Each row is where one point has got to under a steady rotation. How many steps took it there?
The counts run from 0 to 295.
[ 17  14  28 -50  13  10 -21  35 -30 -12  23  28  17  10 -34 -30 -59  20
  -2 -36 -21  -5  -3 -16  12   4 -11  21 -15  -3  59 -33 -35 -28   4  -6
  25  19  10  28  -4  -9 -32 -43] => 219
[ 34  -6  20 -67  21  13 -12   2 -36   8 -18  21  21  24  -9 -33 -36   5
 -53   8 -16 -45  -6  -7  32  11  36  14  -1  26  20   6 -25 -19  50 -15
   2  16  17  10  20  36 -34 -24] => 290
[ -1  16   2 -25 -11   9  -4  28 -37 -11   9  65  16  -8 -53  11 -82  -1
   5  -8  21   2 -29  -9 -14   9   3 -39  -2 -21  51  -8 -16 -13 -15  10
  13  -2  -7   1   8  -2 -42 -36] => 185
[ 11   1   7 -41  22  16  15  47 -50   3  29  39  27  17 -33 -19 -53   6
 -27  -6  18  20 -34  -1   0  12  32  -6 -19 -12  49  -6 -16  16 -12  33
  26  22 -23 -30   3  24 -41  -8] => 254
[ 33  -2  12 -56   1   3 -13  20 -38  -9  19  16  22  14 -35 -34 -54  31
 -15 -33 -20 -12  -6 -24  20  19  -8  45  -4 -13  52 -13 -47 -14  17  15
  13  16   2  -1   6 -15 -41 -38] => 220
[ 35 -20   7 -47  12  27  10  -8 -33   0 -10  65  13  14 -36  21 -50 -19
 -25   6  24 -12 -14  17  -1   6  34 -44  20 -18  24  23 -24  -8   7   5
  14  16  10 -32  30   2 -63   2] => 182
[ 12 -30  21 -36  -6  -8  14  44  16 -12  -8  25   9  31  -5  -7 -63 -41
  36 -31 -50 -26 -20  10   9  -3  -9 -33  15   4  16  19 -27   2  -5 -17
  50  32   6   7  11 -12 -47 -14] => 229
[  4   0 -10 -17  32 -40  19  -5 -32 -44  -7  50  -9  -3 -23  14 -15 -22
   0   3 -24 -80 -27 -14   9 -25   0 -38  23  16   8  16 -22   0   2 -32
  30  19  38 -18   3   4 -44 -27] => 120
[ 24 -12  -8 -39   8  -1 -12  20 -48  21   4  16  48   5 -40 -21 -43 -18
 -48   1  18 -65 -18 -20   1  10  41  28 -16  33  21 -27  -4   1  20  10
  13  -6  11   0 -13  29 -38 -22] => 209
[-20  19  14 -42  -6  14   3  47 -31  -5   8  58  24   6 -43 -10 -73  -4
  -8  -3  10  17 -26  -1  -8  18  20 -41 -22  -9  51  -3 -15  -1  -6  16
  23   2 -29   7  14  15 -40 -22] => 259
[  6  10   6 -40 -18  13  13  41 -44  -2   8  47  26  13 -44  -7 -71   3
 -14  -3   8  14 -29   0  -2  24  25 -21  -5 -23  44  18 -20  15  -7  26
  14   7 -34 -22  18  13 -43 -13] => 106
[  5  -6  32 -59  31  31   6  22 -18   1 -13  71   4  20 -10   1 -48 -18
 -19   5   4   4 -16  19   8  -1  34 -62   3  -1  24  23 -18   1  -6 -10
  32  29   0  -6  33  20 -49   1] => 257
[ 26   8  -7  10  11 -11  21  46 -45 -29  37   0   6  23  -1   9 -46  -3
   6   5  -9 -27 -44 -19   5  -8  22 -13 -11  16  45 -49 -12 -31   3   7
  24   9  18  -2 -34  34 -30 -66] => 242
[ 32 -19  -1 -48 -15 -15  12  44 -23  -8  10   4  28  26 -28 -30 -68   3
   4 -34 -36 -17 -16  -8  11  22   1  31   9 -15  36  21 -41  16   6  17
  26  20 -19 -23  12 -19 -43 -23] => 226
[ 33 -12   4  -1  18  -6  24  17 -20 -21   4  17  -7  28  24  25 -44 -31
   5  13 -19 -47 -42   1  21 -19  26 -45  21  20  11 -16 -17 -41  14 -26
  31  20  43   5 -11  32 -42 -50] => 240
[ 18 -25 -16 -38  21 -27  13  19 -45   3  -8  26  35  11 -31 -23 -24 -27
 -42   7  -2 -83 -28 -15   3   2  35  12   5  39   2   8  -9  30  10   3
  29  12   4 -23  -9  36 -42  -4] => 204
[ 43 -14   9 -53  14   3  -2  -3 -38 -10   2   5  25  34 -39 -38 -35  11
 -41 -14 -24 -33   6  -8  28  22  21  25   1  -2  36   4 -45 -25  52   9
   5   8   7   0  21  -9 -48 -24] => 295
[-16  24 -22 -11  -9 -49  18  25 -49 -48  10  38   8  -8 -54  -1 -45   2
   3   5 -16 -49 -36 -29  -1   6  -5 -17   2   4  39  -1 -26   5   4   4
  19 -12  -4  -5  -6   4 -37 -53] => 117
[ 11  -9  -6 -41  16  -8  -7  27 -49  12   7  20  51  13 -47 -29 -33 -17
 -53   6  11 -59 -19 -15   0  10  41  20 -24  38  26 -15  -3  18  12  22
  21   1  -8  -7 -14  36 -34 -12] => 55
[  2   9  34 -54  35  19 -18  23 -11 -18   1  28  12  24 -12 -33 -41 -12
 -20 -14 -32 -24  11  -2  23  -1  19 -19 -18  23  42 -27 -23 -40  28 -26
  26  20  25  50  10   8 -33 -31] => 292
[ 32 -40   5 -27  -9 -14  18  33   5  -1 -20  15  10  31  18  -3 -61 -44
  19 -11 -44 -53 -34   9  11  -2  18 -25  26  16  -7  33 -20   1  10 -23
  38  31  15  -6  10  11 -44 -18] => 80
[ 11 -21  13 -39  37 -11  -5  26 -18  12  -1  50  10  -7  -3 -12 -34 -33
  -6  -9 -10 -72 -31  -5   7 -27   8 -11  10  43   3  -5   0  20 -25 -34
  49  40  36   1 -16  32 -32 -10] => 280
[ 30   2  13 -66   5   2 -11  10 -41  -4  -3  16  25  24 -34 -40 -45  19
 -45  -7 -18 -33   0 -16  22  27  20  27  -5   4  35   7 -45 -19  51   1
   0   6  -4   8  25   5 -43 -31] => 141
[ 20   1   6   6  21  -8  22  37 -22 -34  28  13  -2  23  11  18 -46 -18
  15   5 -17 -33 -41  -8  11 -20  20 -38   0  21  33 -43  -5 -41   0 -15
  35  13  38  13 -27  33 -33 -59] => 241
[ 41   4 -14   7  -3 -11  23  41 -42 -17  22 -15  21  31  -7   0 -49  -2
 -13  14  -7 -38 -48 -23  11  10  42   8  -6  16  35 -35 -17 -24  29  18
  12   0   9 -13 -23  41 -34 -56] => 89
[ 47  -1   5 -48   8  18 -23  -4 -46   9   9  24  31  13 -34 -25 -51  18
 -46  -9  10 -40  -7 -18  16  16  19  41  -4   7  39 -16 -27 -26  30   5
  -5   9  20   2  11  12 -40 -38] => 215
[-15   3  -3 -13  38 -40  14  16 -31 -45  10  52  -6  -7 -29   4 -20 -25
  16  -7 -22 -70 -24 -11  -1 -27 -11 -42   9  22  23  -9 -16  -4 -19 -25
  44  22  32  -2 -16   4 -42 -31] => 121
[ 21 -23  20 -45  58  27  28  11 -26 -19   0  44   8  37 -20   5 -24 -30
 -27   0   2  -5 -11  21  10  -8  44 -57   5 -10  31  -1 -25 -11   6   5
  35  28  18 -18  22  17 -54  11] => 177
[ 21   3  10 -35  29  18  16  44 -51 -10  38  29  21  24 -31 -12 -45  13
 -17 -16  10  23 -24  -1  -1   4  25   2 -14 -20  60 -21 -21   7 -14  33
  28  25  -9 -28  -4  18 -39 -16] => 100
[ -8  -3 -11 -13  19 -42   3  42 -40 -18  27  39  14 -15 -42 -11 -40 -15
  14 -20 -10 -61 -33 -26  -7 -15 -12   3  -1  22  29 -21  -6  26 -34  -2
  48  18  14 -10 -31  10 -30 -29] => 276
[ 21 -14  17 -62  26  28  15  12 -34   8 -10  54  10  23 -15   0 -44 -11
 -41  10  10   0 -22  13  12  11  40 -36  11 -13  21  32 -21  11   7   6
  15  27  -4 -37  30  28 -52   6] => 256
